In the data rows, the value 128 means zero.
Some points, each followed by its number:
np.array([133, 104, 154, 145, 103, 117, 143, 134, 144, 129, 105, 107, 114, 167, 133, 104, 129, 105, 110, 94, 129, 101, 147, 105]) 0
np.array([87, 133, 119, 105, 84, 145, 148, 158, 135, 83, 153, 156, 86, 88, 89, 140, 153, 138, 193, 113, 104, 135, 136, 116]) 1
np.array([125, 156, 149, 132, 126, 127, 92, 109, 121, 166, 144, 101, 123, 147, 137, 112, 140, 131, 102, 141, 143, 81, 132, 126]) 2
np.array([122, 187, 131, 91, 91, 136, 118, 128, 133, 173, 172, 119, 167, 110, 142, 54, 144, 160, 165, 199, 123, 109, 126, 153]) 3
np.array([130, 83, 121, 132, 131, 133, 157, 145, 132, 95, 111, 153, 81, 121, 106, 171, 107, 115, 118, 97, 106, 123, 85, 111]) 4
np.array([126, 139, 179, 178, 120, 133, 145, 150, 149, 98, 127, 126, 69, 117, 67, 120, 115, 129, 78, 151, 136, 119, 108, 88]) 5
np.array([141, 61, 54, 41, 123, 189, 150, 108, 104, 133, 106, 81, 170, 156, 167, 204, 188, 107, 217, 108, 55, 120, 132, 190]) 6
np.array([133, 145, 92, 139, 158, 159, 106, 144, 116, 96, 125, 91, 81, 161, 98, 146, 139, 92, 99, 181, 112, 71, 116, 119]) 7
np.array([141, 107, 122, 144, 152, 145, 122, 126, 125, 119, 117, 117, 94, 141, 104, 167, 123, 118, 89, 139, 122, 110, 104, 127]) 8
np.array([127, 162, 106, 125, 135, 125, 100, 132, 115, 124, 133, 109, 119, 145, 131, 118, 133, 111, 125, 134, 128, 85, 144, 115]) 9
np.array([101, 144, 122, 130, 119, 142, 112, 126, 126, 107, 148, 124, 98, 115, 85, 156, 160, 139, 150, 109, 131, 133, 179, 122]) 10
np.array([139, 43, 166, 172, 158, 140, 169, 125, 143, 105, 82, 134, 70, 178, 126, 158, 103, 80, 58, 104, 134, 124, 59, 103]) 11
np.array([127, 168, 147, 121, 108, 147, 146, 142, 113, 94, 125, 79, 142, 109, 126, 156, 171, 123, 159, 146, 90, 116, 116, 130]) 12
np.array([118, 158, 131, 132, 142, 179, 175, 139, 110, 63, 125, 84, 100, 147, 102, 145, 169, 94, 151, 148, 77, 86, 92, 112]) 13
np.array([102, 135, 148, 106, 107, 143, 133, 119, 132, 151, 159, 150, 106, 114, 121, 104, 134, 147, 147, 139, 126, 111, 97, 129]) 14
np.array([144, 120, 116, 153, 186, 139, 107, 108, 125, 143, 124, 128, 123, 151, 130, 129, 106, 116, 71, 183, 154, 131, 94, 141]) 15
np.array([123, 117, 122, 129, 151, 153, 131, 133, 124, 112, 133, 139, 101, 123, 117, 147, 125, 117, 118, 173, 123, 130, 75, 131]) 16
np.array([128, 130, 153, 153, 161, 161, 170, 110, 119, 100, 116, 96, 118, 158, 113, 138, 149, 110, 115, 120, 109, 114, 106, 116]) 17
np.array([142, 184, 87, 120, 133, 110, 93, 133, 118, 126, 136, 106, 185, 109, 128, 115, 137, 146, 153, 149, 132, 150, 203, 143]) 18
np.array([137, 90, 109, 154, 158, 149, 125, 124, 141, 117, 120, 128, 83, 164, 86, 138, 116, 113, 83, 145, 137, 125, 140, 122]) 19
np.array([153, 135, 149, 157, 135, 128, 149, 126, 136, 107, 101, 79, 187, 132, 130, 128, 152, 126, 128, 153, 128, 183, 172, 146]) 20
np.array([117, 104, 140, 112, 155, 129, 144, 102, 137, 170, 154, 208, 133, 111, 153, 84, 80, 152, 123, 147, 152, 160, 48, 133]) 21
np.array([126, 112, 96, 132, 160, 112, 124, 121, 123, 145, 136, 179, 146, 134, 161, 107, 94, 128, 108, 151, 158, 158, 101, 162]) 22
np.array([128, 114, 147, 135, 129, 122, 142, 120, 130, 130, 120, 132, 123, 130, 126, 139, 123, 130, 122, 97, 126, 133, 125, 119]) 23
np.array([118, 113, 107, 132, 166, 134, 110, 121, 125, 133, 140, 169, 88, 132, 119, 134, 100, 122, 100, 142, 146, 117, 87, 123]) 24
np.array([120, 140, 134, 120, 110, 131, 154, 155, 110, 76, 112, 117, 103, 114, 131, 170, 143, 102, 155, 89, 86, 92, 87, 98]) 25
np.array([121, 143, 122, 109, 140, 117, 106, 113, 124, 164, 150, 161, 139, 119, 152, 94, 106, 141, 130, 145, 148, 124, 103, 131]) 26
np.array([113, 165, 132, 121, 134, 153, 105, 117, 119, 130, 156, 115, 120, 104, 105, 154, 159, 149, 140, 168, 126, 128, 125, 142]) 27
np.array([131, 119, 167, 131, 133, 147, 118, 111, 125, 121, 110, 92, 78, 132, 92, 177, 139, 120, 117, 74, 113, 82, 124, 69]) 28
np.array([132, 103, 155, 146, 102, 116, 145, 136, 142, 128, 105, 107, 111, 165, 131, 102, 126, 105, 112, 90, 129, 102, 152, 103]) 29
np.array([120, 119, 112, 134, 140, 112, 138, 129, 145, 119, 129, 166, 147, 136, 135, 75, 108, 122, 147, 122, 155, 176, 168, 120]) 30
np.array([117, 89, 152, 136, 127, 140, 162, 124, 143, 126, 124, 153, 105, 136, 123, 112, 116, 122, 122, 121, 133, 143, 94, 121]) 31
np.array([148, 195, 109, 130, 129, 108, 81, 125, 109, 138, 127, 71, 191, 117, 137, 132, 154, 144, 135, 140, 132, 127, 207, 144]) 32
np.array([145, 105, 106, 146, 150, 129, 124, 127, 134, 119, 106, 117, 125, 153, 110, 131, 116, 115, 101, 127, 137, 134, 159, 127]) 33
np.array([137, 137, 192, 194, 118, 76, 127, 136, 147, 137, 120, 146, 97, 131, 107, 102, 85, 140, 44, 83, 165, 114, 137, 82]) 34
np.array([168, 96, 101, 152, 165, 132, 126, 142, 134, 125, 94, 113, 114, 178, 135, 112, 88, 86, 59, 182, 127, 97, 82, 127]) 35
np.array([130, 160, 140, 120, 94, 111, 129, 147, 121, 114, 121, 97, 156, 114, 147, 132, 152, 126, 160, 109, 109, 121, 155, 121]) 36
np.array([137, 89, 136, 158, 163, 134, 123, 121, 120, 108, 104, 124, 74, 141, 103, 207, 118, 111, 73, 92, 124, 110, 96, 108]) 37
np.array([110, 189, 136, 87, 116, 129, 94, 111, 109, 175, 175, 137, 150, 87, 155, 108, 137, 163, 160, 164, 131, 109, 93, 144]) 38
np.array([129, 163, 121, 108, 141, 136, 106, 115, 100, 138, 140, 106, 179, 101, 167, 168, 160, 140, 150, 168, 119, 143, 99, 170]) 39
np.array([131, 144, 176, 157, 88, 134, 153, 147, 146, 123, 135, 106, 110, 115, 86, 114, 139, 150, 98, 156, 121, 121, 129, 132]) 40
np.array([113, 99, 105, 102, 138, 164, 145, 107, 136, 152, 155, 162, 131, 130, 121, 107, 128, 146, 149, 170, 129, 155, 105, 168]) 41
np.array([91, 219, 122, 83, 119, 137, 103, 109, 111, 157, 191, 137, 159, 112, 148, 59, 154, 154, 198, 154, 131, 99, 144, 125]) 42
np.array([121, 157, 148, 115, 84, 135, 140, 151, 119, 99, 129, 93, 127, 100, 117, 164, 167, 132, 167, 116, 91, 116, 139, 123]) 43
np.array([144, 105, 172, 137, 113, 116, 135, 114, 122, 153, 109, 110, 114, 132, 135, 175, 123, 136, 90, 58, 113, 88, 102, 111]) 44
np.array([119, 128, 113, 134, 123, 135, 132, 141, 136, 100, 127, 127, 114, 131, 105, 123, 139, 120, 143, 130, 129, 140, 162, 122]) 45
np.array([118, 97, 99, 62, 100, 131, 148, 115, 113, 152, 133, 145, 166, 118, 178, 150, 146, 137, 202, 77, 96, 134, 119, 165]) 46
np.array([125, 137, 176, 174, 123, 136, 145, 149, 150, 96, 129, 127, 69, 117, 66, 121, 115, 129, 83, 157, 134, 122, 104, 91]) 47
np.array([141, 156, 153, 151, 128, 131, 100, 133, 116, 118, 116, 77, 93, 130, 103, 179, 143, 119, 83, 131, 116, 73, 118, 105]) 48
np.array([120, 113, 130, 130, 100, 137, 144, 142, 139, 110, 126, 123, 101, 128, 99, 131, 140, 128, 138, 107, 116, 122, 150, 119]) 49
np.array([145, 91, 133, 147, 147, 132, 152, 127, 131, 111, 102, 128, 117, 124, 106, 174, 115, 129, 101, 99, 114, 149, 117, 126]) 50
np.array([129, 94, 148, 139, 112, 123, 162, 140, 140, 110, 108, 135, 114, 132, 126, 129, 120, 116, 127, 94, 120, 140, 118, 111]) 51
np.array([111, 166, 131, 123, 132, 151, 105, 116, 118, 131, 159, 113, 125, 106, 105, 149, 162, 152, 141, 165, 129, 131, 134, 144]) 52
np.array([137, 125, 93, 115, 103, 137, 134, 162, 126, 90, 117, 115, 98, 112, 88, 170, 132, 127, 143, 115, 89, 103, 145, 121]) 53
np.array([140, 49, 165, 180, 162, 139, 166, 126, 140, 102, 81, 127, 71, 176, 124, 159, 104, 78, 55, 111, 136, 122, 61, 104]) 54
np.array([129, 123, 153, 144, 136, 124, 115, 111, 130, 151, 124, 110, 123, 160, 144, 107, 127, 115, 98, 127, 146, 106, 126, 120]) 55
np.array([127, 99, 78, 118, 156, 106, 127, 109, 135, 175, 148, 198, 180, 153, 174, 65, 92, 140, 123, 150, 167, 174, 141, 181]) 56
np.array([140, 113, 147, 108, 122, 87, 147, 110, 141, 194, 133, 186, 178, 134, 194, 32, 66, 141, 128, 107, 153, 140, 94, 121]) 57
np.array([118, 151, 156, 132, 123, 138, 158, 113, 124, 124, 136, 111, 130, 145, 120, 109, 148, 131, 142, 91, 112, 103, 140, 107]) 58
np.array([99, 174, 110, 103, 107, 146, 94, 123, 128, 149, 176, 132, 116, 111, 101, 98, 153, 158, 160, 162, 136, 110, 164, 140]) 59
np.array([130, 116, 130, 96, 56, 88, 108, 161, 137, 147, 124, 146, 134, 79, 143, 146, 116, 154, 157, 93, 122, 134, 144, 130]) 60
np.array([113, 134, 130, 129, 107, 93, 106, 127, 142, 161, 134, 146, 121, 170, 156, 36, 106, 110, 122, 95, 165, 90, 171, 98]) 61
np.array([127, 131, 147, 128, 88, 109, 127, 151, 128, 120, 114, 105, 103, 144, 140, 132, 137, 103, 126, 83, 112, 71, 132, 96]) 62
np.array([154, 129, 131, 195, 149, 83, 145, 145, 137, 127, 116, 155, 181, 135, 155, 100, 91, 134, 47, 181, 168, 186, 115, 184]) 63
np.array([130, 80, 93, 114, 138, 116, 138, 127, 127, 132, 115, 168, 125, 147, 152, 134, 102, 113, 129, 88, 130, 131, 119, 136]) 64
np.array([117, 92, 141, 130, 126, 135, 138, 120, 140, 142, 131, 157, 82, 147, 117, 115, 108, 124, 106, 106, 136, 106, 102, 112]) 65
np.array([104, 124, 110, 107, 88, 138, 152, 161, 139, 94, 140, 147, 93, 114, 100, 114, 137, 126, 177, 121, 107, 123, 142, 116]) 66
np.array([138, 126, 122, 140, 147, 111, 123, 129, 117, 125, 114, 130, 153, 128, 156, 142, 119, 119, 110, 129, 135, 141, 116, 142]) 67
np.array([120, 151, 73, 73, 122, 118, 98, 128, 99, 140, 139, 133, 169, 117, 184, 140, 143, 122, 185, 123, 114, 114, 128, 156]) 68
np.array([135, 131, 113, 138, 152, 146, 120, 141, 113, 94, 114, 105, 95, 140, 117, 174, 134, 99, 105, 149, 110, 97, 92, 119]) 69
np.array([131, 126, 108, 141, 147, 107, 129, 128, 128, 149, 142, 172, 159, 130, 153, 95, 100, 139, 98, 168, 157, 160, 112, 172]) 70
np.array([119, 162, 115, 107, 147, 126, 79, 125, 94, 133, 142, 131, 97, 103, 145, 191, 128, 123, 124, 125, 119, 73, 68, 116]) 71
np.array([152, 137, 135, 164, 149, 129, 140, 130, 122, 94, 89, 64, 141, 171, 127, 140, 146, 91, 102, 116, 117, 111, 160, 113]) 72
np.array([122, 115, 129, 128, 104, 136, 142, 143, 137, 109, 123, 123, 101, 130, 99, 137, 139, 127, 135, 107, 113, 115, 147, 117]) 73
np.array([141, 87, 155, 134, 121, 103, 176, 129, 139, 128, 97, 151, 150, 132, 158, 110, 99, 120, 130, 77, 126, 156, 109, 114]) 74
np.array([116, 162, 113, 126, 170, 121, 84, 121, 100, 124, 140, 147, 120, 103, 151, 167, 122, 121, 120, 144, 144, 120, 78, 126]) 75
np.array([152, 82, 160, 127, 115, 130, 195, 131, 154, 144, 110, 145, 159, 137, 152, 73, 96, 130, 122, 147, 115, 157, 75, 137]) 76
np.array([113, 120, 148, 126, 102, 124, 142, 134, 143, 135, 132, 135, 118, 152, 141, 68, 126, 113, 139, 127, 138, 116, 132, 114]) 77
np.array([119, 134, 114, 116, 145, 142, 91, 114, 128, 162, 161, 153, 112, 111, 116, 124, 117, 152, 113, 187, 149, 132, 103, 150]) 78
np.array([134, 159, 126, 134, 151, 100, 99, 119, 105, 143, 130, 132, 168, 113, 178, 153, 125, 132, 112, 129, 143, 133, 105, 148]) 79
np.array([137, 128, 116, 134, 134, 98, 102, 130, 126, 138, 118, 134, 130, 140, 145, 126, 109, 120, 109, 98, 143, 115, 149, 113]) 80
np.array([151, 82, 154, 164, 93, 84, 176, 150, 138, 127, 92, 136, 144, 137, 149, 138, 106, 128, 78, 74, 122, 140, 120, 150]) 81
np.array([102, 144, 93, 126, 123, 155, 104, 145, 123, 88, 146, 120, 79, 121, 77, 156, 158, 122, 149, 144, 125, 118, 164, 125]) 82
np.array([136, 139, 123, 128, 121, 80, 90, 126, 130, 161, 123, 136, 178, 117, 166, 98, 109, 140, 129, 116, 164, 159, 179, 134]) 83
np.array([122, 123, 139, 136, 114, 111, 131, 135, 141, 129, 119, 129, 127, 155, 148, 82, 123, 106, 128, 114, 142, 114, 145, 110]) 84
np.array([161, 110, 135, 137, 163, 132, 131, 96, 105, 140, 94, 74, 198, 143, 175, 193, 158, 121, 111, 121, 117, 158, 125, 175]) 85
np.array([121, 75, 105, 114, 131, 141, 182, 129, 142, 122, 128, 180, 154, 125, 145, 106, 114, 133, 155, 149, 127, 195, 100, 172]) 86
np.array([128, 120, 135, 97, 54, 87, 105, 161, 136, 144, 121, 141, 134, 76, 143, 149, 120, 151, 158, 93, 122, 131, 146, 128]) 87
np.array([143, 165, 199, 222, 119, 74, 132, 159, 139, 123, 129, 148, 108, 104, 104, 123, 87, 152, 5, 158, 164, 128, 84, 127]) 88
np.array([124, 139, 90, 107, 142, 122, 107, 117, 108, 159, 148, 150, 165, 121, 173, 126, 125, 139, 133, 158, 139, 136, 105, 180]) 89
np.array([135, 126, 99, 128, 152, 149, 127, 129, 120, 123, 132, 120, 142, 134, 132, 140, 137, 124, 118, 195, 124, 142, 105, 171]) 90
np.array([102, 151, 164, 134, 131, 121, 99, 98, 139, 183, 154, 132, 137, 176, 177, 18, 129, 110, 115, 170, 188, 109, 125, 124]) 91
np.array([119, 119, 169, 142, 129, 114, 111, 110, 128, 160, 125, 127, 107, 166, 163, 99, 120, 105, 92, 104, 158, 87, 102, 104]) 92
np.array([104, 122, 111, 107, 86, 138, 152, 163, 141, 93, 139, 149, 94, 112, 99, 115, 135, 126, 178, 119, 105, 122, 142, 114]) 93
np.array([143, 92, 139, 126, 88, 112, 133, 154, 138, 122, 103, 126, 113, 105, 121, 170, 120, 130, 120, 105, 115, 137, 123, 127]) 94
np.array([140, 133, 118, 139, 146, 108, 121, 129, 116, 125, 113, 126, 152, 130, 158, 143, 121, 116, 110, 129, 137, 140, 117, 145]) 95
np.array([110, 151, 115, 102, 139, 153, 117, 119, 120, 141, 168, 155, 115, 96, 113, 130, 129, 154, 148, 177, 126, 130, 89, 146]) 96
np.array([152, 132, 149, 158, 139, 132, 151, 125, 136, 109, 103, 80, 184, 136, 128, 127, 150, 128, 125, 154, 126, 182, 168, 146]) 97
np.array([119, 140, 153, 129, 128, 140, 160, 111, 124, 127, 131, 114, 128, 150, 128, 103, 142, 124, 141, 91, 115, 105, 134, 109]) 98
np.array([116, 116, 145, 122, 101, 132, 155, 118, 143, 145, 139, 141, 111, 147, 109, 86, 127, 140, 137, 78, 124, 103, 154, 109]) 99
np.array([149, 172, 110, 120, 127, 136, 115, 131, 114, 120, 135, 92, 171, 86, 102, 177, 154, 165, 146, 147, 102, 150, 168, 153]) 100
Which point above is nearest to each new point? Its number follows each.
np.array([138, 44, 69, 48, 131, 189, 154, 106, 102, 123, 96, 89, 136, 151, 156, 228, 175, 100, 204, 77, 55, 109, 106, 164]) 6
np.array([151, 81, 155, 164, 94, 87, 179, 150, 139, 125, 93, 136, 143, 139, 146, 142, 106, 129, 80, 71, 120, 140, 122, 148]) 81
np.array([128, 112, 94, 132, 163, 110, 123, 123, 123, 141, 131, 179, 146, 134, 160, 111, 93, 124, 108, 147, 157, 157, 100, 159]) 22
np.array([88, 173, 113, 97, 109, 149, 108, 127, 126, 132, 182, 151, 117, 92, 102, 107, 153, 160, 184, 159, 132, 134, 149, 138]) 59
np.array([117, 111, 104, 129, 164, 136, 110, 119, 123, 133, 139, 166, 88, 133, 120, 135, 100, 122, 103, 141, 148, 118, 90, 124]) 24
np.array([138, 105, 160, 142, 131, 117, 137, 117, 131, 138, 112, 127, 144, 115, 138, 155, 123, 139, 111, 108, 135, 159, 117, 133]) 23
np.array([118, 199, 139, 104, 102, 112, 111, 138, 99, 116, 136, 96, 160, 93, 162, 144, 161, 130, 177, 110, 107, 102, 127, 120]) 36
np.array([130, 136, 107, 104, 167, 169, 89, 103, 108, 118, 120, 80, 113, 137, 124, 181, 161, 104, 148, 139, 113, 105, 121, 112]) 69
np.array([113, 106, 140, 112, 157, 131, 148, 103, 136, 166, 155, 206, 129, 111, 150, 82, 82, 151, 127, 148, 150, 157, 46, 135]) 21
np.array([152, 83, 105, 116, 128, 113, 156, 106, 119, 169, 111, 122, 219, 152, 193, 131, 136, 139, 130, 112, 126, 175, 146, 212]) 85
np.array([140, 173, 110, 81, 158, 151, 82, 83, 80, 162, 136, 64, 212, 114, 190, 199, 190, 139, 171, 159, 107, 132, 120, 185]) 39
np.array([121, 182, 129, 83, 90, 137, 114, 128, 130, 178, 174, 122, 164, 108, 143, 50, 140, 163, 167, 199, 122, 109, 124, 152]) 3
np.array([150, 135, 141, 129, 90, 72, 80, 140, 126, 157, 107, 106, 170, 100, 163, 153, 124, 143, 117, 96, 146, 140, 173, 135]) 83
np.array([123, 155, 75, 76, 125, 116, 95, 129, 100, 140, 140, 134, 168, 117, 184, 140, 141, 122, 182, 124, 115, 116, 129, 154]) 68
np.array([133, 163, 123, 109, 142, 132, 111, 115, 100, 137, 135, 107, 179, 102, 171, 167, 155, 137, 149, 160, 118, 144, 100, 168]) 39
np.array([118, 122, 171, 146, 129, 113, 111, 110, 126, 157, 124, 124, 107, 164, 162, 103, 123, 103, 90, 103, 158, 86, 102, 105]) 92
np.array([109, 130, 141, 111, 114, 142, 137, 128, 125, 130, 147, 149, 106, 104, 125, 134, 131, 140, 147, 132, 119, 120, 85, 126]) 14
np.array([112, 120, 132, 116, 120, 154, 149, 137, 129, 110, 141, 145, 100, 104, 105, 146, 134, 136, 146, 149, 112, 135, 86, 132]) 16
np.array([158, 130, 107, 145, 131, 119, 123, 133, 133, 119, 105, 91, 153, 144, 106, 131, 131, 129, 113, 119, 124, 140, 200, 131]) 33
np.array([166, 103, 144, 134, 140, 104, 160, 130, 138, 150, 99, 142, 170, 145, 179, 82, 77, 111, 98, 144, 130, 136, 67, 126]) 76
np.array([121, 123, 125, 134, 153, 152, 132, 130, 124, 111, 135, 137, 100, 120, 113, 148, 127, 119, 116, 176, 124, 131, 72, 133]) 16
np.array([119, 139, 122, 104, 144, 159, 91, 110, 115, 137, 147, 119, 84, 120, 105, 168, 140, 130, 134, 135, 117, 83, 97, 107]) 71
np.array([141, 86, 157, 135, 121, 102, 173, 128, 140, 132, 99, 150, 150, 134, 161, 107, 96, 119, 127, 79, 127, 155, 107, 113]) 74
np.array([167, 155, 146, 190, 142, 97, 124, 158, 122, 81, 80, 67, 153, 141, 137, 161, 132, 93, 68, 148, 130, 136, 142, 127]) 72
np.array([139, 83, 154, 135, 122, 108, 176, 128, 140, 129, 99, 153, 149, 134, 155, 111, 96, 121, 126, 81, 127, 155, 105, 116]) 74
np.array([140, 138, 158, 131, 123, 139, 116, 109, 123, 160, 134, 95, 128, 129, 121, 152, 142, 146, 99, 134, 121, 99, 114, 135]) 2
np.array([148, 172, 111, 118, 127, 136, 115, 130, 113, 121, 136, 93, 168, 84, 101, 177, 152, 166, 148, 147, 101, 150, 166, 152]) 100
np.array([133, 186, 99, 127, 125, 113, 98, 147, 124, 113, 130, 94, 173, 134, 146, 84, 144, 114, 153, 177, 136, 134, 187, 134]) 18
np.array([140, 88, 156, 136, 121, 102, 174, 129, 143, 130, 101, 155, 150, 133, 157, 103, 96, 123, 125, 80, 128, 157, 111, 112]) 74
np.array([127, 142, 139, 132, 167, 125, 108, 116, 105, 123, 129, 142, 130, 91, 153, 190, 121, 129, 114, 148, 135, 147, 54, 134]) 75
np.array([139, 110, 146, 105, 119, 86, 146, 111, 143, 197, 130, 187, 179, 136, 196, 26, 65, 141, 129, 105, 153, 138, 94, 121]) 57
np.array([131, 83, 119, 133, 130, 134, 157, 148, 134, 92, 109, 155, 77, 125, 102, 165, 106, 111, 117, 99, 109, 125, 89, 109]) 4
np.array([130, 157, 114, 118, 111, 118, 105, 147, 115, 116, 128, 109, 122, 119, 131, 146, 136, 121, 136, 120, 113, 93, 135, 115]) 9
np.array([117, 113, 146, 121, 103, 132, 155, 118, 141, 144, 138, 141, 111, 148, 113, 90, 126, 139, 138, 76, 122, 104, 150, 108]) 99
np.array([138, 145, 128, 131, 114, 112, 124, 150, 117, 100, 105, 98, 136, 124, 141, 152, 139, 109, 136, 110, 111, 113, 136, 115]) 36
np.array([104, 133, 149, 106, 105, 141, 132, 118, 135, 156, 161, 150, 108, 116, 123, 105, 134, 149, 145, 137, 127, 110, 100, 128]) 14
np.array([128, 82, 142, 136, 139, 135, 148, 112, 147, 144, 132, 167, 113, 125, 115, 121, 104, 144, 109, 123, 145, 166, 106, 133]) 31
np.array([112, 121, 61, 52, 145, 152, 89, 108, 107, 137, 136, 130, 121, 141, 153, 143, 144, 105, 209, 96, 109, 94, 143, 109]) 68
np.array([129, 166, 157, 117, 91, 113, 130, 133, 122, 131, 129, 96, 166, 109, 148, 126, 157, 140, 160, 110, 113, 127, 151, 126]) 36
np.array([140, 93, 144, 130, 87, 114, 137, 154, 140, 120, 105, 122, 115, 104, 120, 169, 123, 133, 122, 105, 112, 134, 123, 128]) 94
np.array([121, 144, 90, 105, 137, 151, 119, 128, 130, 131, 164, 157, 122, 94, 89, 131, 123, 163, 149, 172, 120, 146, 129, 148]) 96
np.array([127, 159, 144, 115, 103, 107, 128, 135, 116, 123, 126, 117, 158, 94, 149, 145, 142, 142, 163, 93, 113, 134, 138, 123]) 36
np.array([124, 83, 141, 134, 141, 136, 147, 112, 145, 147, 135, 172, 115, 123, 115, 118, 103, 146, 111, 131, 146, 167, 104, 134]) 31
np.array([122, 155, 129, 133, 144, 176, 175, 140, 115, 63, 123, 86, 100, 150, 98, 144, 164, 95, 149, 147, 78, 87, 96, 109]) 13
np.array([127, 140, 138, 132, 167, 127, 108, 117, 104, 122, 126, 140, 131, 90, 153, 192, 121, 130, 114, 145, 134, 146, 54, 135]) 75
np.array([123, 136, 118, 120, 115, 130, 139, 138, 138, 119, 134, 133, 140, 123, 121, 95, 131, 131, 155, 147, 126, 147, 151, 131]) 45
np.array([123, 145, 126, 114, 140, 118, 108, 113, 125, 164, 151, 160, 139, 120, 152, 96, 106, 142, 125, 146, 147, 120, 99, 131]) 26
np.array([122, 75, 106, 115, 131, 140, 181, 129, 143, 123, 130, 180, 152, 125, 143, 105, 112, 133, 155, 147, 125, 194, 100, 169]) 86
np.array([117, 99, 98, 61, 98, 130, 146, 116, 113, 153, 135, 148, 170, 115, 181, 146, 146, 141, 205, 76, 96, 134, 120, 162]) 46
np.array([116, 114, 142, 114, 97, 133, 155, 117, 139, 142, 135, 139, 112, 144, 114, 90, 127, 137, 147, 75, 122, 107, 150, 110]) 99
np.array([113, 109, 126, 130, 130, 142, 143, 151, 138, 87, 127, 158, 58, 118, 90, 136, 108, 110, 133, 124, 119, 114, 89, 83]) 4
np.array([100, 146, 91, 119, 124, 153, 107, 144, 125, 92, 149, 126, 77, 120, 76, 151, 155, 124, 155, 147, 123, 114, 163, 124]) 82
np.array([130, 114, 137, 153, 152, 151, 186, 136, 122, 66, 98, 110, 91, 169, 109, 144, 134, 83, 120, 85, 91, 96, 103, 85]) 17
np.array([117, 163, 103, 136, 149, 129, 83, 125, 118, 119, 140, 116, 118, 130, 113, 142, 145, 123, 125, 144, 145, 118, 166, 128]) 9
np.array([132, 90, 132, 158, 151, 129, 166, 127, 137, 99, 100, 135, 109, 165, 120, 114, 110, 99, 107, 92, 131, 138, 130, 102]) 51
np.array([116, 162, 111, 123, 173, 120, 82, 119, 99, 126, 145, 149, 115, 103, 151, 169, 117, 123, 119, 144, 143, 121, 78, 122]) 75
np.array([142, 122, 93, 121, 108, 130, 138, 164, 128, 88, 114, 119, 101, 112, 91, 170, 127, 125, 136, 114, 89, 112, 141, 121]) 53
np.array([100, 146, 165, 135, 130, 123, 102, 98, 136, 182, 155, 132, 136, 174, 177, 19, 128, 112, 115, 171, 190, 111, 121, 128]) 91
np.array([128, 127, 111, 144, 145, 104, 127, 127, 130, 151, 143, 173, 155, 128, 155, 95, 99, 141, 95, 163, 161, 157, 110, 169]) 70
np.array([131, 121, 166, 133, 134, 146, 114, 110, 125, 123, 113, 90, 76, 134, 93, 176, 139, 118, 116, 75, 114, 83, 126, 69]) 28
np.array([123, 110, 168, 132, 128, 132, 147, 105, 131, 150, 133, 141, 130, 119, 131, 132, 126, 147, 121, 105, 133, 143, 102, 128]) 23
np.array([123, 121, 109, 101, 127, 136, 130, 121, 145, 178, 161, 173, 125, 139, 134, 38, 92, 143, 128, 184, 144, 117, 99, 140]) 26
np.array([118, 144, 135, 106, 84, 111, 124, 127, 137, 158, 144, 132, 135, 128, 128, 79, 129, 148, 154, 90, 128, 101, 176, 114]) 99
np.array([135, 169, 120, 139, 146, 140, 113, 131, 116, 109, 126, 87, 137, 137, 126, 139, 150, 113, 122, 168, 122, 112, 132, 132]) 9
np.array([135, 167, 120, 137, 147, 141, 112, 130, 114, 110, 127, 87, 140, 137, 128, 136, 151, 114, 124, 171, 121, 114, 132, 132]) 9
np.array([121, 160, 147, 114, 82, 132, 136, 149, 117, 102, 129, 90, 133, 96, 119, 164, 170, 134, 170, 113, 91, 116, 140, 126]) 43
np.array([125, 116, 159, 156, 141, 125, 124, 114, 138, 144, 117, 112, 124, 177, 154, 78, 125, 97, 93, 146, 164, 117, 123, 120]) 55
np.array([111, 100, 106, 99, 134, 167, 149, 112, 137, 151, 158, 162, 127, 128, 115, 101, 130, 149, 154, 173, 126, 153, 108, 166]) 41
np.array([129, 141, 137, 131, 168, 126, 109, 117, 105, 124, 128, 143, 133, 92, 150, 186, 121, 131, 114, 150, 136, 149, 56, 137]) 75
np.array([87, 134, 115, 101, 85, 148, 147, 156, 133, 85, 153, 156, 83, 88, 86, 143, 152, 139, 197, 113, 103, 133, 137, 116]) 1
np.array([126, 76, 95, 115, 134, 118, 146, 126, 133, 132, 118, 175, 126, 144, 150, 125, 101, 118, 130, 90, 132, 140, 113, 138]) 64
np.array([109, 123, 148, 123, 103, 125, 142, 134, 143, 135, 135, 137, 116, 150, 140, 68, 129, 113, 144, 128, 138, 113, 131, 114]) 77
np.array([133, 133, 102, 120, 118, 100, 99, 143, 124, 133, 121, 132, 109, 145, 140, 117, 106, 109, 118, 96, 132, 83, 145, 102]) 80
np.array([106, 83, 73, 73, 151, 188, 148, 111, 137, 127, 149, 163, 120, 136, 116, 103, 136, 124, 201, 168, 116, 160, 117, 147]) 41
np.array([111, 98, 82, 45, 139, 177, 130, 102, 111, 125, 128, 120, 133, 128, 147, 162, 162, 111, 234, 94, 88, 127, 130, 119]) 46
np.array([118, 95, 91, 83, 146, 170, 137, 99, 128, 155, 146, 140, 143, 138, 135, 118, 142, 136, 171, 158, 120, 149, 121, 168]) 41
np.array([89, 128, 119, 104, 87, 150, 149, 157, 132, 82, 149, 153, 78, 90, 85, 151, 151, 138, 190, 111, 101, 132, 130, 116]) 1
np.array([131, 135, 106, 102, 168, 170, 92, 105, 104, 116, 117, 77, 114, 138, 123, 186, 161, 103, 151, 137, 109, 101, 121, 110]) 69
np.array([102, 145, 122, 130, 120, 141, 111, 127, 127, 107, 147, 125, 98, 116, 86, 152, 158, 138, 149, 112, 134, 134, 182, 123]) 10
np.array([118, 151, 133, 127, 132, 138, 121, 140, 127, 106, 138, 132, 101, 107, 111, 137, 129, 124, 138, 154, 121, 121, 101, 107]) 16
np.array([133, 130, 116, 133, 135, 99, 100, 128, 125, 138, 119, 138, 129, 135, 145, 123, 109, 120, 112, 102, 148, 117, 145, 115]) 80
np.array([150, 140, 135, 165, 148, 127, 140, 132, 123, 93, 91, 65, 142, 172, 128, 135, 149, 90, 102, 115, 118, 112, 165, 112]) 72
np.array([131, 140, 175, 159, 86, 134, 150, 146, 150, 124, 137, 109, 110, 116, 85, 111, 138, 152, 96, 156, 125, 127, 130, 133]) 40
